In the rows, 128 means zero.
A single turn carries every row of the set below to another of its rows. Some are shown first; where does it send the rows asked next?
rako: [125 124 108 146 136 133 145 136 126 141  95 117 152 143 122 145 152 113
 113 122 143 134 126  88 148 116  97 147 167 133 100 142 170 122]
neku: [144 117 125 164 117 136 125 118 141 118 102 137 143 162 139 158 160 125
 144  94 127 104 116 135 150 118  90 122 141 105 113 146 117 100]
zasu: [165 162 120 134 142 131 139 115 149 165  98 126 147 143 127 129 143 117
 118 133 136 116 122 114 130 117  66 130 163 108 136 123 131 126]
bivu: [136 119 125 146 171 161 117 148 123 118  92 108 131 153 140 111 163 125
 118 101 109 126 130 162 134 128 135 107 148 126 118 135 131 109]
Nov: [156 175 115 155 144 121 134 134 139 137  94 111 141 142 143 166 143 123
 118 121 127 138 115 127 145 123  78 133 139 122 155 127 120 123]
suvil: [142 116 135 137 141 140 122 141 115 128  83 121 186 136 127 118 137 121
 128 115  97 120 132 131 114 121 106 118 152 124 109 151  93  91]
Desam: [124 130 101 143 144 118 146 128 135 176 124 130 148 140 118 142 143 107
 105 153 126  94 127 117 126 120  83 131 141 145 121 132 121 110]
fofop: [128 120 114 152 141 177 128 148 153 156  96  96 138 149 130 107 138 125
 117 114 111 144 132 122 147 139 111 131 125 136 166 107 127 131]
pabov: [112  94 135 142 143 144 133 133 143 140  81 119 156 150 120 136 131 148
 118 120 112 147 151 117 109 127 117 118  91 104  97 114 116 125]
punip: [ 89 116 120 156 136 180 126 129 152 161  99 123 151 154 140 145 137 125
 126 126 145 125 161 124 125 121 138 125 149 116 102 117 122 120]
Seb: [157 117 138 151 134 141 157 119 108 149  94 124 144 155 129 151 153 128
  99 144 131 120 125 141 128  92  83 145 109 107 122 128 144 118]
per: [137 102  91 150 137 174 145 142 160 172  74 115 141 155 151 124 126 121
 112 118 134 118 128 124 138 109 127 161 150 112 116 120 110 120]
rek: [119 132 123 153 145 172 130 143 119 147 103  97 142 150 122 148 142 129
 119 125 118 132 111 128 125 134 173 130 138 102 109 159 123 125]
lagel: [163 147 121 131 137  91 131 149 123 133  95 115 152 139 123 139 139 112
 106 132 133  89 151 122 137 110 125 131 144 112 114 119 121 129]
Vali: [136 153 113 151 151 112 146 137 144 126 128 101 158 128 118 152 130 135
 109 148 116 135 115 131 131 126  87 137 112 136 115 149 150 131]
mut: [153  92 126 171 156 141 126 148 133 135  82 108 145 146 113 141 125 110
 132  98 113 155 124 148 114 144 130 137 129  99 120 142 128 114]
kuzok: [150 130 117 144 126 158 128 138 162 126  70 105 152 146 140 107 142 124
 102 133  92 136 116 108 159 110 129 128 142 102 104 105 118 134]
pesa: [137 144 106 151 156 136 138 125 129 153 109 103 152 122 129 151 141 124
 142 135 144  90 121 127 127 128  92 141 136 159 140 133 131 118]
Bilo: [133  79 118 143 146 130 135 123 165 142 100 108 140 157 141 113 130 123
 112 128 117 117 115 122 138 106 137 132  99 128  94 110 123 123]
rotu: [133 126 104 170 144 137 124 138 161 152 115 104 159 157 113 125 125 140
 104 104  95 148 122 106 140 148 129 121 122 123 128  99 110 117]
labas: [100 127 119 134 143 139 138 163 131 134  96 113 150 161 146 110 141 110
 114 124 130 130 133 131 137 123 118 132 138 105 123 196 124 121]
pora: [136 152 126 138 130 105 131 146 145 159 108 109 144 142 113 130 150 111
 109 140 119 131 112 101 129 106  72 131 105 121 118 136 142 140]
Falon: [138 118 122 119 136 129 134 151 165 128  97 115 149 141 127 161 136 134
 117 116 136 126 130 124 151 124 102 136 130  88 106 192 129 126]
fup: [125 137 128 141 144 159 136 147 155 119  74 128 151 162 143 111 145 123
 118 109 118 127 165 126 139 142 119 108 139  95 120 109 117 147]
tud: [131 117 127 113 102 156 126 144 119 122 110 108 153 125 126 143 142 125
 140 130 109  98 141 140 133 109 108 129 133 133 113 157 112 112]
filig: [129 117 168 174 135 137 108 123 147 139 100 121 147 152 142 143 143 118
 133 120 146 133 102 130 115 111 117 127 141  91 112 157 115 107]
vovep: [135 124 126 160 165 165 122 131 179 172 118  93 147 143 119 121 129 151
 100 133 133 117 130 137 133 133 136 129 123 118 137 116 124 127]

bivu turns into mut
per turns into kuzok
suvil turns into filig
And these:
pora turns into Desam
rotu turns into vovep
Vali turns into pesa
punip turns into fup
Seb turns into rako
neku turns into Falon

